In the data rows, the value 128 means zero.
Here are some points, each followed by its number:
[160 133 140 126 176 178 115 125 136 141 168 139 128  99 125  78 162 141
 100 143 177 170 116 117 170 134 139 113 161 154 115 161] 0
[101 109 174 107  34   0  48 210 255 233 136 102 124 143 101  67  35  84
 183 165 146  86 121 159 158 101  55  98 189 255 218 150] 1
[147 160 187 122 144 174 164 129 104  91 119 156 154 156 116 159 132 138
 127  88  97 134 194  90  93  89 146 169 139 111  92  95] 2
[ 94 167 181 149 105 136 192 218 147  73  50 103 137 150 133 104 135 172
 190 129  69  87 124 157 136  98 114 151 174 139  79  33] 3
[111 167 202 138 144 156 205 246 156   0   6  84 158 160 142 120 155 192
 174 136  78  73 151 173 114  68  75 139 182 110  57   4] 4
[145  89  84 119 101 204 125 149  85  71 128 130  92 134 120  97 132 130
 100 103  67 152 154 132  91 143 175 147 178 124  84 129] 5
[146 130 109 100 135 161 151 115 112 110 135 143 126 103 111 136 160 131
 113 103 127 135 142 123 121 128 146 151 132 103 110 131] 6
[146  94  89 134 155 126  69  71 129 186 183 134  96 113 143 152 120  79
  98 143 171 144 110  92 130 158 146 100  84 120 180 191] 7
[150 127  89  98 118 149 126 123 134 108 155 124 106 129 101 124 155 124
 122 140 134 146 110 111 118 160 147 149 106 112 119 125] 8
[109 138 136 133 121 149 172 171 105 109 116 123 130 132 121 119 167 155
 140 108 105 129 162 122 144 108 122 181 144 116  74 105] 9
[171  90 115 227 208  70   0   0  98 255 255 158  86 155 228 202  92   3
  44 156 210 148  45  49 134 192 101   0   4 130 255 255] 10
Which five points above are nearest to each new point by angle, seen from the average point of the numbered points? Their numbers follow each, nearest first.
[ 73 130 125 115 124 136 152 178 159 117  88 102 110 112  90  95  77 141
 154 185 110 117 130 148 162 120 131 154 152 134 102 101] 3 4 9 1 5
[138 136 107 114 127 161 148 131 109 125 128 139 127 130 123 149 134 126
 122 118 127 153 144 117 102 127 141 138 139 114 111 141] 6 5 2 8 9
[175 154 123 107 140 175 167 111  70  80 116 155 152 129 112 152 171 142
 108  95 111 150 151 119 111 118 146 149 116  80  89 134] 6 2 9 5 8
[209 148 120 115 144 191 194 107  71  34 112 153 157 130  94 130 152 168
  89 119  92 189 123 143  78 127 177 122 151  83  70  73] 6 5 2 9 8
[ 56 135 177 148 110 111 172 218 192 102  31  52 117 149 126  89 132 175
 201 154  99  77 118 158 157 118 102 143 178 170  90  31] 3 4 9 1 2
[157 112  97 117 151 152 114  97 117 139 178 139 115  99 135 144 131 114
 106 114 154 146 123 104 120 154 153 127 104 101 140 162] 7 10 8 6 0
[165 139  97 105 150 168 140  89  87 123 157 154 128 107 125 145 162 128
  93 104 135 163 132 120 112 119 161 145  93  86 102 167] 6 8 7 5 0
[177 166 122 117 159 178 130  68  27  91 133 189 140 116 128 167 182 123
  85  74 128 159 142  86  91 120 166 145  75  47  90 147] 6 2 8 5 7
[151 119 100 119 148 147 117  99 103 137 159 145 123 105 135 142 149 107
  85 127 148 153 125  96 110 143 156 128 100 111 142 163] 7 10 8 6 0
[ 93  91 170 124  99  40  40  77 153 190 126 102 109 135 161 144  92  87
 117 156 124 113  63  90 130 160  88  72 128 155 206 243] 10 7 1 0 8
[ 44  10 138 173  30   4   0 145 185 235 144 134 152 157 130  88  19  17
 162 172 172 132  94 170 167  95  38  35 158 221 251 194] 1 10 7 0 3
[123 126 106  94 101 151 166 150 108 130 141 120 103 112  90 115 140 127
 137 112 121 125 158 142 147 159 149 201 144 129 114  88] 9 6 8 5 3
[121 136 106  20   0  32 153 255 249 191 144 151 155 126  49  42  85 142
 168 139 103 117 145 134  78  44  77 187 255 255 174 110] 1 3 4 9 5
[116 114 136 126  79 116 162 160 156  75  75 144 116 158 141 115 113 170
 106 169 127  95 150 158 124 103 115 127 163  93  86  98] 4 3 9 5 2
[128 201 173 120 115 162 224 168  89  62  38  99 172 165 118 129 192 193
 142  98  88  99 143 163 130 103 121 143 149  99  44  72] 4 3 9 2 6
[143 118  96 104 143 147 133 128 140 151 144 141 116  89 121 142 140 123
 121 126 147 148 140 119 134 123 149 137 114 117 125 131] 6 8 7 0 10
[ 90  97 119  85  42  31 120 206 237 207 143 124 126 135  96  57  74 129
 175 167 128  97 132 147 135  85  75 135 210 235 178 113] 1 3 4 7 9
[ 99 164 155 193  97 153 148 166 129 171  82  75 169 145 136 129 101 173
 204 150  36 148 137 133 131  44 162 176 166 131  61  29] 3 4 9 2 5
[160 113  88 119 143 154 118  83 101 143 158 150 115  97 126 155 146 114
 104 109 153 157 127 102 125 139 144 127  95 100 144 172] 7 6 10 8 0
